The rows of D fall into a few groups, and each row is roughly a mix of its group's hidden directions.
D (104 x 10):
.00, .11, .03, .14, .06, .18, .37, .16, .44, -.36
.22, .30, -.37, .07, -.43, .17, .05, -.01, .24, -.10
-.08, -.35, .08, .46, -.25, -.02, -.10, -.24, -.21, .21
.17, .21, -.06, -.09, .30, -.47, .18, -.14, .12, .31
-.03, -.14, .40, -.10, -.04, .31, -.26, -.12, -.28, .33
.23, .16, .11, -.35, .17, .14, .04, .26, .11, .46
-.05, -.20, .35, -.05, -.24, -.01, -.30, -.16, -.31, .35
-.31, -.22, .06, .09, -.34, -.20, .08, -.45, -.10, .16
.22, -.08, .00, -.13, .18, -.07, -.34, -.30, -.45, .21
-.09, .03, .10, .23, .51, -.11, .18, -.31, -.27, .13
.11, -.05, .39, .19, .18, .05, .24, .40, .02, -.34
-.27, .06, -.20, .39, -.32, -.25, -.13, .26, .17, .13
-.13, -.04, -.17, .03, -.30, -.36, .18, .21, .46, .05
.09, .09, .13, .01, -.05, .05, -.21, -.37, -.31, .50
-.30, -.37, .13, -.11, .41, .10, .12, .10, -.31, -.04
.18, .17, -.20, -.09, -.21, .32, .22, .20, .16, -.43
.00, .14, -.15, .06, -.10, .64, .04, .03, .07, -.30
-.22, .02, .02, .42, .09, -.16, .37, .12, .04, -.39
-.05, .08, .26, -.39, -.20, .20, -.16, .30, .08, .36
.28, -.11, .03, -.42, -.15, .04, -.44, .24, -.14, -.05
-.14, -.20, .12, -.23, .24, .01, -.07, .38, -.36, .31
.14, .13, -.03, .10, -.55, -.29, .03, .01, .07, -.34
-.19, .16, -.18, -.09, .21, .18, -.01, -.35, -.20, .47
.11, -.21, -.02, -.26, .15, -.15, -.28, -.46, -.32, -.07
-.19, -.06, -.07, .27, .01, -.45, .03, -.34, -.04, .34
.12, .36, -.15, .05, -.03, -.22, .40, .00, .43, -.04
.09, -.18, .21, -.19, -.08, .28, -.18, .38, -.04, .42
-.22, -.02, -.28, -.50, -.04, -.04, -.20, .34, -.03, .15
-.02, -.16, -.09, -.28, -.37, .21, -.38, .21, .08, .27
.28, .09, .37, -.07, .44, .10, .27, .06, .08, -.19
.03, .12, -.09, -.04, -.19, .33, .41, .09, -.17, -.44
.11, .10, -.01, -.06, .08, .22, -.20, -.39, -.31, .43
.24, -.08, .24, -.14, .47, .27, .29, .13, -.15, -.04
-.20, .17, -.33, .13, -.24, .25, .13, -.23, .20, .37
-.04, .22, -.13, .19, -.08, .24, .27, .11, .14, -.53
-.15, -.08, -.12, .00, .29, -.46, .25, -.33, .01, -.23
.20, .10, .07, -.20, .53, -.07, .07, -.29, -.30, -.01
.32, .05, .35, .13, .04, -.27, -.05, -.31, -.35, -.16
.33, .14, .28, -.08, .37, -.17, -.01, -.31, -.17, .25
-.20, -.04, -.03, .30, -.12, .09, .33, .11, .39, -.36
.29, -.30, .28, -.27, .10, .01, -.27, .00, -.26, .28
.37, .18, .11, .10, .20, -.29, .23, -.26, .12, -.34
.06, .20, -.31, -.02, -.20, .10, .22, .14, .16, -.52
.16, -.41, .48, .15, .03, -.02, -.17, -.14, -.16, -.19
-.32, .06, -.21, .41, -.06, -.09, .26, -.08, -.03, .39
-.10, -.48, -.01, .17, -.30, -.15, -.19, -.21, .08, .30
-.15, .34, -.23, .32, .04, -.35, -.27, .12, -.19, .13
-.04, .13, -.53, .26, .10, -.24, .16, -.30, -.05, -.08
.38, .01, -.02, -.06, .02, .29, -.14, .28, .44, .20
-.23, -.33, -.28, -.08, -.36, -.07, -.31, -.17, -.02, -.23
.22, -.16, .19, -.04, -.14, .11, -.43, -.11, -.34, .32
.15, .11, .16, -.04, .52, -.31, .30, .00, -.20, -.06
.31, .10, .48, -.25, .14, -.07, -.10, -.11, -.07, .33
.27, .08, .07, -.29, .20, .20, .19, -.43, -.28, -.10
-.03, .23, -.33, -.01, .08, -.22, .27, -.16, -.06, -.49
.00, -.26, -.07, -.21, -.10, -.04, -.47, -.30, -.35, -.04
.00, .46, -.22, .19, -.32, -.12, .09, .24, .29, -.02
.01, .29, .01, .44, -.32, .27, -.10, -.26, .08, -.15
-.23, .02, -.21, .38, -.02, -.32, .06, .38, .25, -.06
.12, .27, .12, -.25, .14, .24, -.17, -.16, -.33, .40
-.42, -.12, .00, .25, -.39, -.28, -.22, .00, .01, .19
.23, -.31, -.11, .06, -.14, -.19, -.35, -.10, -.29, -.36
.00, .11, -.15, .20, .28, -.46, .05, -.35, -.08, .25
.46, .05, -.07, -.31, .17, .27, .14, -.10, .27, -.21
.26, .17, -.04, -.20, -.10, .23, -.52, .20, .20, .08
.38, .00, -.11, -.41, -.02, -.25, -.37, .15, -.13, -.03
-.08, -.15, .13, -.21, .23, -.07, .22, .56, .09, -.21
.02, .24, -.21, .18, .48, -.41, .09, -.05, -.14, -.05
-.12, -.23, -.11, .01, .03, .58, -.24, -.18, -.15, .20
-.16, .04, -.17, .22, -.45, .36, .07, -.25, .17, .17
-.31, -.47, .07, .05, .10, .23, .30, .19, .20, -.06
.27, .00, .27, -.24, .36, .39, .05, .14, -.22, .00
-.10, .06, .01, -.26, .04, .57, -.02, .31, .22, .09
-.36, .00, -.17, .20, -.18, .56, .07, -.06, .01, .05
.28, -.04, .41, -.21, .22, .43, -.14, -.03, -.04, -.12
.03, .29, -.25, -.01, .12, -.40, .02, -.27, -.27, .30
.15, .07, .23, -.36, .08, .34, -.36, .16, -.16, -.21
-.30, .44, -.05, .21, .13, .28, .24, .20, .06, -.18
.10, .20, -.15, -.04, .08, .04, -.38, .49, .23, -.19
.07, -.05, .03, -.21, -.40, .41, -.13, .24, .24, -.22
-.16, -.17, -.17, -.21, -.05, .12, -.20, -.15, -.16, .57
.16, -.07, -.15, -.39, -.10, .01, -.33, -.29, -.06, .38
.29, .19, -.12, -.31, .36, .03, .12, -.25, -.10, -.35
.25, -.05, -.10, -.35, -.25, -.28, -.37, .03, -.08, .27
.10, -.17, -.04, .04, -.14, -.15, -.33, -.34, -.36, .35
.15, .00, .20, -.17, .31, -.04, -.03, -.10, -.13, -.59
.31, -.04, .01, -.14, .57, -.04, .30, -.14, .07, -.08
.02, .17, -.28, .07, -.29, .12, .05, .38, .28, -.35
.14, -.12, .25, -.17, .35, .12, .38, .14, .31, -.20
.02, -.20, .25, -.13, -.42, .48, -.03, .10, .02, .12
.19, -.13, .06, -.19, .27, .23, .18, .34, .30, -.33
.08, .04, -.06, -.14, -.03, .30, .41, .12, -.03, -.50
.01, -.02, -.07, -.16, -.25, .55, -.04, .18, .36, .04
-.05, .12, -.18, .02, -.49, -.39, .04, .22, .12, -.23
.42, -.01, .06, -.28, .38, .28, .17, .04, .16, -.15
-.24, -.17, -.20, .37, -.42, -.02, -.12, -.16, -.05, .28
-.30, -.12, -.03, -.01, .07, .55, -.05, -.36, .02, -.12
.09, -.22, -.14, -.09, .25, -.54, -.11, -.10, .02, .32
.26, -.19, .30, -.35, .41, .02, -.09, -.06, -.26, -.03
.05, .02, .01, -.10, -.35, .42, -.03, .40, .16, -.26
.00, -.20, .04, .06, -.43, .02, -.07, .27, .16, -.47
-.23, .08, -.51, .05, -.32, .28, -.06, -.10, .04, .22
-.26, .17, .01, .14, .32, .30, .35, -.12, .17, .29
-.17, .23, -.19, .23, -.24, -.23, .14, .35, .19, -.31
Here is one row of each group, with its name. Which group are the others in?
-.41, -.09, -.26, .23, .04, -.07, .23, -.09, -.10, .43 | (124)
.29, .00, .29, -.25, .23, .38, -.07, -.09, -.25, .24 | (58)
-.08, -.11, -.34, .11, .04, -.18, .06, .27, .04, -.55 | (91)

.01, -.01, -.06, -.12, -.08, -.27, -.23, -.60, -.01, .21 | (58)
-.05, .17, .25, .06, -.03, .30, -.30, .39, -.36, -.01 | (124)
.16, .26, .25, -.12, .27, -.25, -.01, -.21, -.33, .31 | (91)
.26, -.11, .15, -.12, .62, -.07, -.06, .08, .13, .17 | (58)
.07, .05, -.12, .16, -.30, .02, -.22, -.27, -.09, .54 | (124)
.28, -.37, .25, .02, .18, -.22, -.27, -.25, -.24, .02 | (91)
.09, -.19, .23, -.30, -.21, .25, -.45, -.02, .17, .19 | (58)
.17, -.27, .12, -.27, .37, -.18, -.07, -.23, -.35, .16 | (124)
-.34, .21, -.10, .42, .00, .00, .37, .15, .14, -.19 | (124)
